In the rows, 128 means zero.
Each path below is one point turned by a fixed rotation once a step. After each direction that follows a path, write how fast that rotation turns it, in degrees per step (0 if it stays still).
Each turn is a multiple of 5 degrees from 10 to 175, or 0.
Each row of a path follows its step; steps can be skipped.
path 1
step 0: [129 131 128 111 107 140 125 133 123 129 118 121 127 114 131 120 117 132
 136 132 135 119 123 136 131 125 138 130 134 118 114 123]
step 1: [122 123 131 123 128 134 113 142 128 127 110 132 130 128 142 138 130 118
 137 114 120 136 135 134 136 124 111 124 132 135 129 131]
step 2: [124 131 115 126 129 141 132 121 123 118 125 125 124 127 147 131 137 137
 129 121 125 127 124 127 123 134 140 145 117 148 134 124]
step 4: [120 136 129 127 118 124 123 136 108 128 133 125 131 127 148 135 120 128
 123 132 139 126 128 125 135 131 124 125 141 130 108 117]
step 5: [128 127 116 106 112 140 128 129 119 126 116 126 134 119 123 126 133 124
 143 128 131 131 133 140 138 122 125 128 133 137 138 122]
step 6: [129 120 137 129 130 132 124 135 129 124 110 131 133 125 141 141 120 134
 137 115 114 139 127 125 131 138 127 142 112 132 122 126]
step 7: [117 130 122 126 133 128 126 115 128 129 128 137 128 127 140 121 144 127
 125 123 136 117 126 116 138 137 132 142 133 150 121 134]
step 8: [127 142 130 126 117 134 137 124 113 127 120 141 129 130 119 138 126 138
 133 122 149 131 115 129 130 132 131 129 136 118 117 120]
step 9: [128 139 130 128 116 123 127 133 114 141 120 123 131 116 138 128 121 115
 138 131 123 137 149 130 139 133 122 123 133 137 121 122]
step 10: [130 120 118 110 127 139 122 128 122 117 131 128 144 125 127 136 123 134
 125 124 123 134 123 135 142 141 123 135 121 145 138 127]
Speeds:
[127 133 126 126 126 130 124 129 128 126 126 123 127 127 124 129 124 127
 129 131 124 134 129 126 124 126 122 130 132 130 129 129] -> 85
[126 128 132 126 132 124 125 129 130 131 127 126 128 127 133 129 127 121
 119 125 128 131 130 129 130 132 127 129 131 128 127 130] -> 130
[122 130 129 132 129 126 132 129 122 130 131 127 129 127 125 121 129 128
 127 128 131 132 125 131 127 127 127 129 130 126 123 128] -> 80
[125 125 123 134 127 125 128 132 131 132 130 131 127 125 131 129 122 129
 130 124 126 129 130 124 128 127 124 124 127 130 124 129] -> 135
[125 126 125 129 130 125 128 120 130 124 125 124 129 133 130 124 126 126
 130 127 126 129 122 125 129 132 127 127 124 128 128 128] -> 85
[131 127 130 132 130 130 134 130 128 123 128 126 129 129 131 137 126 127
 127 131 132 130 125 129 128 127 123 130 125 127 125 130] -> 160
path 2
step 0: [111 131 121 116 137 124 128 145 129 118 118 125 141 132 126 136 134 136
 136 129 125 138 133 127 119 130 130 129 114 124 125 139]
step 2: [136 119 129 133 118 111 129 134 129 119 119 123 145 122 124 138 136 133
 116 137 136 125 137 121 122 129 127 126 117 127 141 126]
step 3: [127 126 140 125 132 138 114 125 129 104 124 145 128 124 133 131 126 129
 137 122 120 116 124 128 129 125 124 131 135 136 138 123]
step 4: [144 118 134 146 122 111 131 117 125 134 130 130 129 126 128 129 137 130
 126 121 128 125 128 143 135 144 132 136 134 129 129 124]
step 5: [121 137 132 124 138 129 133 133 139 123 130 144 139 120 131 120 149 134
 140 124 127 131 127 127 132 128 140 126 133 131 131 142]
step 6: [121 130 132 131 125 130 124 126 128 137 134 125 117 121 114 123 119 132
 145 117 123 131 128 144 127 137 137 136 126 124 114 120]
step 7: [125 143 117 128 116 121 147 133 127 136 128 123 135 117 123 119 135 146
 123 132 135 125 135 128 122 117 132 125 122 128 131 132]
step 8: [118 133 137 122 126 142 117 137 141 127 119 129 115 125 117 130 122 132
 133 126 130 125 125 122 122 119 125 123 116 137 132 111]
step 9: [143 127 115 135 126 117 130 126 113 131 123 128 117 129 122 124 123 136
 112 127 128 113 134 134 127 124 123 131 126 143 131 121]
step 10: [135 125 140 124 138 132 135 134 137 130 111 140 134 137 131 128 144 129
 126 131 134 134 120 123 131 122 125 116 135 143 134 121]
Speeds:
[125 129 126 129 129 130 125 127 129 129 126 133 130 131 130 126 127 135
 129 130 126 128 125 127 124 122 128 125 136 125 130 129] -> 155
[130 125 127 125 128 132 135 130 134 127 122 133 130 127 131 129 128 128
 130 128 126 128 128 129 131 124 126 130 122 126 128 131] -> 145
[127 132 125 126 121 126 128 127 128 128 123 125 131 124 126 129 123 124
 132 128 129 124 127 124 124 126 132 126 128 126 127 127] -> 60
[129 127 129 126 133 126 125 129 131 128 129 126 124 126 124 128 128 126
 131 135 128 125 125 132 127 127 130 125 126 126 135 133] -> 130
path 3
step 0: [126 125 112 134 117 135 131 119 130 123 124 135 128 118 130 117 139 125
 135 118 127 122 124 128 111 127 136 112 132 129 119 135]
step 1: [132 133 133 134 122 114 119 127 130 123 143 120 112 113 122 118 136 121
 122 130 125 132 122 130 120 130 136 124 137 129 139 123]
step 2: [124 119 130 123 138 120 130 135 126 131 127 119 129 107 133 120 134 126
 152 131 132 129 121 133 138 128 140 119 126 128 124 132]
step 3: [120 138 127 132 118 141 135 129 134 124 146 124 124 119 137 130 139 125
 135 119 138 125 135 129 122 120 134 126 133 123 112 135]
step 4: [132 121 127 128 126 131 121 121 136 128 143 124 125 118 129 120 142 129
 130 118 129 124 116 123 126 144 129 131 127 117 145 143]
step 5: [129 117 135 127 116 127 120 132 130 128 128 122 127 121 127 126 142 125
 138 125 112 121 118 125 137 130 133 109 133 133 114 124]
step 6: [123 131 131 130 127 126 120 141 138 132 141 126 116 116 138 126 132 143
 117 130 139 127 126 129 125 115 136 115 128 129 123 136]
step 7: [123 129 126 123 140 134 130 124 132 128 143 127 139 124 121 111 132 136
 145 116 131 125 126 120 121 128 134 113 133 128 138 133]
step 8: [137 136 120 131 117 123 122 118 132 121 135 116 126 125 139 125 134 118
 129 122 131 130 126 116 134 135 141 114 135 134 120 123]
step 10: [120 124 136 118 136 140 126 128 120 127 144 119 124 125 119 126 143 119
 132 128 126 130 136 135 125 125 142 110 131 124 126 128]
Speeds:
[126 128 130 125 131 130 130 126 127 122 130 135 125 128 128 127 129 131
 125 127 129 127 133 132 123 130 125 125 134 125 130 132] -> 115
[129 128 125 129 122 132 124 127 129 125 125 129 130 131 129 129 128 124
 127 131 122 130 127 126 127 130 130 127 128 119 129 134] -> 80
[131 125 134 125 132 129 128 127 125 128 131 127 130 132 126 122 128 128
 130 126 125 131 127 130 131 128 132 130 127 124 135 127] -> 130
path 4
step 0: [129 129 113 143 128 130 128 122 127 127 121 139 121 124 133 132 126 117
 125 138 142 127 136 127 134 127 138 125 124 114 117 121]
step 1: [120 120 130 129 137 128 125 134 141 124 125 115 131 124 130 128 131 134
 131 120 112 111 142 138 131 124 129 129 127 120 119 129]
step 2: [124 124 127 123 123 136 128 120 140 127 141 135 118 131 125 140 122 128
 119 137 128 134 129 125 127 129 137 150 135 124 122 133]
step 3: [131 130 130 131 141 133 139 130 146 141 123 134 135 131 120 125 129 126
 121 129 121 132 129 142 140 128 123 116 133 135 127 130]
step 4: [126 137 125 126 123 120 138 121 135 124 142 133 126 117 124 121 146 128
 134 137 128 119 129 117 125 127 122 135 139 130 127 125]
step 5: [129 133 133 127 125 130 127 136 132 135 139 109 129 131 117 111 115 119
 125 135 129 132 128 123 133 131 132 117 124 128 119 130]
step 6: [130 146 111 121 123 117 131 129 130 114 123 138 118 132 132 123 133 127
 130 135 128 133 131 139 125 122 129 125 116 122 125 133]
step 7: [130 124 124 136 127 135 123 135 123 125 122 113 135 127 130 118 132 141
 123 141 125 121 129 127 147 128 136 131 132 112 132 124]
step 9: [135 113 124 134 114 142 136 134 137 131 121 134 132 129 139 127 138 124
 125 136 121 133 127 134 135 139 135 126 126 135 121 128]
step 10: [128 138 141 126 130 126 135 114 126 129 134 126 144 118 122 132 140 127
 121 132 131 119 133 143 119 123 134 130 128 127 122 119]
Speeds:
[130 128 126 125 126 130 127 123 130 127 123 134 132 127 128 125 126 128
 123 128 130 131 123 131 128 128 128 126 125 129 126 135] -> 110
[126 127 124 130 131 129 130 121 127 128 129 126 128 126 130 124 134 132
 127 123 134 124 127 132 133 126 127 127 128 128 129 125] -> 115
[130 136 127 127 128 124 132 128 124 126 130 127 128 131 126 126 126 128
 127 126 126 127 126 122 135 128 125 127 128 131 127 131] -> 45
